One turn sends every row of this set to another row. A few are shown first. Where does it send the rows asked after them?
Mubak: [ -7  32 -11 -26   3   4   8   3  -8  21  16  -4   2 -18  19   2 -10  -3
  10 -12  19  -9   9 -25  -6   2  22  -7  15  32   7   9  19  14   3 -16
 -12 -11  16 -17  17 -12   4  21 -14   0 -45   2   7  -5   7]
Visos: [-14  18 -11 -22   3  -5   4  -2   0  15  28   0 -13 -15   4   1   8  -7
  -7 -26 -42 -35 -22 -10   6   5  16   4  14  14   7  -4   8  16  -7   8
   1 -19  18  -5 -14  13 -14  17  -4   9 -15  15  -2 -14  16]
kezek: [ -9  29 -28 -12 -11 -16  20  -5  -9  17   0  30   0   7  10  -5  -7 -31
  -2 -22 -11   1  16   5 -15   6  -7 -14   5  32  21 -18  12   5   3  11
   5  -2 -23   1  28   3   4   4  -2   9  -6  10  32  10   0]
Non: [-15  14  -6  -8  -7 -14  -3  11  -3  16  25  -3 -18 -22  14   0  -2 -10
 -18 -19 -34 -24 -24  -9   4   7   0   6   7  19   8   7  18  14 -11  -3
  -3 -19  14   0  -7   7 -21  10   0  16 -15  18 -10  -9  15]
Leb: [ -1  -6  10  -6  -8   3  14   3  20  -3   7  10   0   3 -18 -17   1  13
  20 -31 -21  19 -18  -6 -19   2 -10   4   6   1   3   8  11  17  29  -9
  -1 -25 -18 -10  15   5   2  22   2   8 -10 -12  12 -22  14]
vogen: [  4  22  -3  -5  31  -4   3  -8  -1  11   4   7  27  -2   7  -9  24  -6
  -4 -13   9  28   5   3 -17  -3 -11  -5   3   4   0 -22   3  29  12  13
  -8   6   6  -4  15   0  -6   6   9  29   4   4   3  -7   1]
Nufo: [ -9  -8   4  -6 -16 -11  -2  13  26  -6   6   1  -8   5 -14 -14  -4   8
  12 -24 -20  21 -13 -13 -14   9  -5   3   3  -3  -1   2  18  14  22 -24
 -10 -17 -12  -6  24   0   5  22  12  10 -10 -13   1 -14  11]
zelem: [  2  18  -7   2  -6   6  21 -10 -11   3  39  -5  -5  17  -8 -14 -12  -3
  21  11 -14  12  17 -18 -12   4  10 -12   1  14 -19 -23   5  -1  11 -12
  -9   0  -2   0  -2  11   2  29  18  10  11  16 -16 -23   7]
lur: [ -8  -9   6  -8 -16   0  12   4  22  -6   7  14  -5  -2 -15 -11   3  17
  15 -27 -10  24 -16  -4 -21   4  -7   9   1  -2   5   1  15  22  20  -9
 -16 -17 -20   2  10  -4  16  23   6  10 -17  -8  11 -16   5]
pag: [ -3  38  -4 -31   3  15   3   4   3  26  -1 -10  13 -19  27   8  -7  -5
   2  -9   9 -14  15 -21   1   1  15  -4  12  24   3   9  12  -1  10   0
 -12 -12   6 -15  16  -8   7  21 -10   5 -47   1   6  -4  -2]
pevu: [ -7  -9  12 -16 -15  -2   9   9  26   5   1  -5  -2   0 -19  -9   2  -3
   7 -25 -23  14 -18   4 -14   2   1   9  -1  -4  -2   1   3  12  26 -10
  -2 -20 -20  -4  13   5   9  21   3  11  -6 -16   0 -23  12]
san: [  3  28 -10 -26  -6  12  11 -10   6  19  12   6   7 -14  27   5 -12   3
   4  -9  16  -8   8 -25 -15  -1  21   0  22  28  12   2  21  11   3   0
 -11 -10  12 -13   3 -11  14  32  -9   1 -46  11  12  -3  -6]
lede: [-17  13 -18 -18   6  -5   0   2   6  15  32   8  -8 -19  13   3   9  -3
 -15 -22 -36 -25 -21  -6   0   2   6   6  15   9  14  -6  20  20 -14   7
  -6 -14  16   4 -17  10  -7   8  -4  16 -14  18  -6   1  14]
Bipon: [  0  25   1 -12  26  -1   7  -4   7  14  -3  -7  23  -2  17  -3  14 -10
   3 -16  17  17   8   8  -6   1 -15 -10 -10   4  -4  -9  -5   8  23   5
  -7   6   6 -15  24   9  -3   4   6  24  -1   5  -8 -13   0]
Fum: [-14  13 -11  -8  10  19  22   1  -1   8  27  -8  24 -16  -6   6 -17  -7
  12   0 -17   6  21 -15  14  -8  13  -4  19  25   6  22  21 -14   4  19
  10 -35  -7  11  -6  -7 -23  13  11  19 -10   9   1   0  21]
dono: [-17  30 -22 -27  -3  -8  23  12  -6  14  -3  34  -3  14   7  -4 -11  -9
  -4  -8  -3 -11  15  -6 -20 -10  -4  -3  15  28  20 -16  -3  12  -5  -6
  12  -9  -7   8  37   2  14  -1  16  -7  -9   8  24  -2  -6]
met: [-13  18 -24 -22 -11 -13  23  -2  -4  -1  13  20 -10  12   0  -6 -15 -11
  -8 -13  -4  -3  24  -6 -11  -9   6   1  16  26  15 -26  15  -7   4  15
   4  -8 -31  19  28  -2  -8  -8  21   2  -3  12  16  18  12]
Dat: [ -6  14  -6  -9   7  18  29  -1  -4   0  33  -6  -7   9 -13   0  -6  -1
  26   7 -12  10  18 -14  -3  -5   6 -10  -3   9 -16 -20   2 -18  18   2
  -9  -1 -12   2  -3   6   7  30  20   7   9   7 -23 -24   6]
fezo: [ -4  21  -8  -8   5   7  20 -15  -3  -6  34  -4 -14  13  -1  -4  -6   4
  31 -10 -16  13  23 -20  -4  11   7  -7   3  16  -9 -30   3 -12  18  -6
 -10  -1  -8   1  -7   5   8  40  16   8  -2  12 -19 -24   7]
gogeg: [-14  10 -25 -14 -12  -8  28  10   2  -5   8  28 -25   9   7  -7 -13 -21
 -13 -21 -13  -9  10  -2 -17  -6  -4  -9   2  27  35 -14  16  18  -3   4
  26  -5 -24  -3  11   3   4  -1   8   5  -2  12  10   0   6]
Zapu: [-10  10  -8  -4   5  20  12   3  -1   6  19   7  24 -13  -2   7 -17   8
   5   0 -16  20  13 -20   0  -6   2   2  29  19  15  14  21   1 -11  19
   4 -37  -1  14  -6 -17 -24  13  22  20 -15  12  16  10  17]
fovu: [ -2  23   0  -1  25 -13  11  -4  -1  14   6   4  23  -7  18 -14  21  -9
   7 -23  14  19   2  -2  -6  -1 -10 -17   1  15 -11 -11   8  27  20  -1
  -9   5   1 -15  25   6  -9   8  17  27   5   1  -6  -7   2]
tuzaz: [-12  17  -5  -6  21  22  13   8  -8   3  22   3  17 -14  -1   5  -9   5
  12  -7 -15  13  12 -22   8  -9   1  -1  22  24  14  18  18  -7   1  18
  11 -38  -1   5  -1 -14 -37  13  20  21 -12  14   9   1  24]
Banaz: [  4  34   1 -12  30  -5  -2  -3   1  10   1   0  19   3  13 -10  25  -5
  -3 -14   2  16   2  -4 -10   2 -13  -6   0   3  -6 -19  -4  20  25  11
  -6   5   9 -14  20  10 -17   9  15  28   2  10   1 -16   6]
Mub: [ 10  36  -6 -27  -4   9   8  -9   4  14   2  -6   3 -12  24   2 -17   5
   6 -17  12  -6   8 -25  -9   5  13   3  20  27  11   9  15   1  15   1
  -5 -19  12 -17  13  -8   2  29 -14   2 -52   5  10  -8   4]
gil: [-13   6  -9 -21  -2   0   2  12  11  20  23  -4  -7 -19   3   7  -3  -9
 -12 -16 -42 -35 -23  -6   3   0   2   4   1  12   5  11  13  10  -4   7
   7 -20  12  -7 -10  15 -10  15 -11  11 -17  10  -4 -10   7]
sife: [-22  32 -32 -13  -6  -1  28   6 -11  -6  16  35 -11  19  -2 -10 -17  -8
  -9   8 -12  -5  19 -15 -12   6 -10  -8  -1  27  17  -9  17   2   9   7
  13  -2 -24  18  21   0   3  -2   7   7 -11  16  14  -3  -4]
Vuzis: [ -7  11 -12  -1   1  10  15  -3 -10  10  20   2  21 -12 -11  -1 -21  -3
   7   2 -12  14   3 -23   5 -10  19  -6  27  30   3  20  25  -9  -4  15
  10 -35   7   7   8 -16 -32  16  19  19 -10   4   4   6  19]
Garo: [ -6  18 -13  -2  -2   7  19 -15  -4  -1  35   7  -9  18  -3  -2  -5   1
  19  -1 -15  17  13 -14 -13   6   4  -3   4   8  -6 -34   6 -13   5  -3
 -18   4   0   7 -10   3  14  38  15  14   5  20 -19 -18   1]
nup: [-20   6 -18 -24  -5 -21  11  13  -2   2   5  30 -11   3 -11  -5   2 -12
  -4 -16 -30  -9  22 -10 -21  -7   3   5   9  35  24 -14  14  13   3   1
  12   1 -29  18  29  -6   1   8   6  -2  -7   3  19  -1  -5]

Mubak moves to zelem
lede moves to vogen
Fum moves to pevu
And these:
nup moves to dono
Banaz moves to tuzaz

One turn sends every row of this set to another row. A few are shown first. Where does it send the rows asked after them?
R: [ 19   2   6   6  -9  25  -1 -12  -7   8  22  28  24   8   5  -5  -4  -5
  -1  17  -3  10]
J: [  1 -21  -3  -6  -6 -14  -1   2   7   3  -2  26  -1 -13   8 -18   0  -5
 -10 -14  14   8]
V: [ -5   3  24 -22  -6   1 -12  -2 -14  25  42  -4  -4 -10  -6   1  19  14
  -6   2  24  18]
X: [ -5   0  25 -20  -6  -1 -11  -4 -14  23  40  -3  -1 -10  -6   2  17  16
  -8   2  22  19]
H: [ -6  -3  26 -20  -9  -2  -9  -3 -11  26  42  -3  -4 -11  -6  -1  19  13
  -8   3  26  18]
C: [-12  31  -4 -23 -15  15 -35  18 -10   2   6 -12  13  -2  12 -12  18  16
   7   1 -10   2]
F: [ 11  29  15 -14   0  30 -32   8 -17   7  18   4  13   6   9 -14   8   1
  15  12 -14   1]
B: [  7   7   5   7 -19  23  13 -13 -12  24   2  18  27  -1  13  -4  -5   6
 -10  17  -5   5]
Q: [ -6 -13   6   4 -23  -3  12   0   3  28 -15  18   6 -22  18 -14   5  -3
  -3  -4   4  16]
Z: [  2   9  16 -15  -2   3 -34  21  -1   7  -3   8 -10 -17  15 -24  16 -12
  22 -10  -4  15]
N: [-18  -1  -3 -16 -21 -11 -22  18  11   5 -11  -1   0 -22  16 -17  17   2
   4 -12  -1  17]
W: [  7 -20   9   5 -12  -2  -3   1  11   9   4  30   0 -15  13 -14   6 -18
   6  -4   5  22]
D: [ -6   2  27 -22  -7   1 -12  -1 -13  23  41  -6  -3  -9  -3   0  18  15
  -6   0  24  19]
P: [ -7  10   5 -28   5  -8 -30  23  -5   2  -6   4 -10 -12  13 -24   9   2
   6 -19   5   0]
A: [ -1  34  12 -14  -7  29 -14   9 -23  23  -1  -5  18  -1  16 -10   5  13
   6  12 -12  -2]
Y: [ -1  16 -13  -3 -21  24  -6  -9 -10   3  18   6  36   7   5  -3   3  16
 -12  18  -7   1]
K: [ -8 -18 -10   5 -30  -2   4  -8  11   6   6  18  20  -8  10  -8   6   4
 -14   2   3  16]
S: [ 11  -2  -7  -4  -3  13   3 -14 -12   0  17  22  24  10   2  -8 -10   7
 -18   7   7  -1]
E: [  5  28   0 -24  10  20 -26   4 -22  -1  12   2  13   9   7 -16   0  12
  -1   5  -4 -12]
G: [-11  15  15 -18 -11   3 -19  20  -9  26 -20  -1  -3 -24  22 -19  13   2
  14  -9  -5  10]

Q moves to G
E moves to S
N moves to C
And these:
W moves to Z

